W =
[[ 1.07  1.88 -1.99 -2.21  2.18 -0.30 -2.17 -1.10 -2.91 -1.05 -1.37  0.12]
 [-0.07  0.79 -1.80  1.79 -0.96 -0.64 -1.23 -1.61 -0.64  0.53 -0.71 -1.36]
 [ 0.84 -2.09 -2.51 -1.50  1.18 -0.05  0.73 -1.48 -0.61  1.65 -0.10  0.03]
 [ 0.62  0.01 -1.88 -0.65 -1.45 -0.88 -1.73 -0.62 -0.21  1.93 -0.34 -1.05]
 [-0.39  1.57  2.13  0.65 -1.35 -1.32  1.74  0.11  0.03 -0.67 -0.66 -1.25]
 [ 0.66  0.60  0.50  1.90 -0.51 -1.03  0.07 -1.00  0.00 -0.60 -1.33 -1.50]
 [ 0.84  2.05 -1.67 -2.05 -0.95  0.13 -1.84 -2.52  0.35  1.15 -1.38
  -0.07]]
What is the entry just left of the largest entry? -2.21
What is the entry just left of the smallest entry? -1.10
What is the entry just left of -1.23? -0.64
The entry just right of 2.05: -1.67
What is the entry just left of 1.65? -0.61
The entry just right of 0.00 is -0.60
What is the entry just right of the smallest entry? -1.05
What is the entry just right of 1.90? -0.51
What is the largest entry? 2.18
The entry just left of 2.13 is 1.57
What is the entry just right of the largest entry? -0.30
The entry just left of -0.34 -> 1.93

[[-169.94, -44.16, 250.18, -258.31, 74.77, 52.60, -183.15],
 [-165.50, -37.32, 257.70, -252.46, 79.87, 64.77, -190.62],
 [-165.47, -39.12, 261.35, -257.85, 80.72, 65.03, -192.42],
 [-169.54, -40.75, 272.11, -273.73, 83.75, 52.53, -193.09],
 [-164.03, -19.93, 255.35, -236.80, 72.48, 58.31, -192.67],
 [-136.20, -7.29, 132.85, -88.17, 39.92, 21.78, -129.05],
 [-171.88, -33.97, 282.36, -280.72, 84.70, 67.36, -203.13],
 [-170.56, -42.97, 256.91, -259.00, 76.52, 53.55, -187.52],
 [-159.46, -21.12, 240.87, -223.27, 64.52, 56.20, -185.79],
 [-172.00, -28.71, 281.01, -273.86, 84.96, 64.24, -202.69],
 [-158.43, -21.15, 231.90, -214.20, 61.41, 53.88, -181.53],
 [-160.29, -20.89, 248.22, -230.63, 67.27, 57.49, -189.54]]
The top entry of the column that holds the smallest entry is -258.31
Read off the entry just right of 64.52.
Answer: 56.20
The largest entry in the last row is 248.22
The bottom-right entry: -189.54
Read off the entry just right of the smallest entry.
Answer: 84.70
Read off the entry directly below -37.32.
Answer: -39.12
Read off the third largest entry.
Answer: 272.11
The 2nd entry on the main diagonal -> -37.32
The entry just left of -257.85: 261.35
The first entry in reading order is -169.94
The second entry in reading order is -44.16
Read off the top entry of the column that holds the largest entry.
Answer: 250.18
Read off the last entry in the row that holds the smallest entry.
Answer: -203.13
The entry just right of 83.75 -> 52.53
Read off the first entry of the smallest entry's row.
Answer: -171.88
The entry just left of the largest entry is -33.97
The largest entry in the last column -> -129.05
Read off the entry directly above the smallest entry.
Answer: -88.17
Read off the entry just right of 61.41.
Answer: 53.88
Read off the entry directly above the largest entry.
Answer: 132.85
The entry directly above -20.89: -21.15
Read off the entry directly below 132.85.
Answer: 282.36
The entry just right of 64.24 is -202.69
The entry just left of -21.15 is -158.43
Read off the entry just right of 80.72.
Answer: 65.03
Read off the entry in the bottom-left corner.
Answer: -160.29
Read off the entry just left of 56.20.
Answer: 64.52
The third entry on the diagonal from the top-right corner -> 80.72
The entry directly above -7.29 is -19.93
The entry directly above -192.67 -> -193.09

Questions about the row below.
1) Find the entry just left of 84.
2) Find the entry just left of the centre entry.
[ -1  84 -12  55  -4 -82  46]
1) -1
2) -12

grid = [-10  40  22 -23 -67  23 -44  41 -20 -23  79]
The entry just left of 41: -44
The median entry -> -10
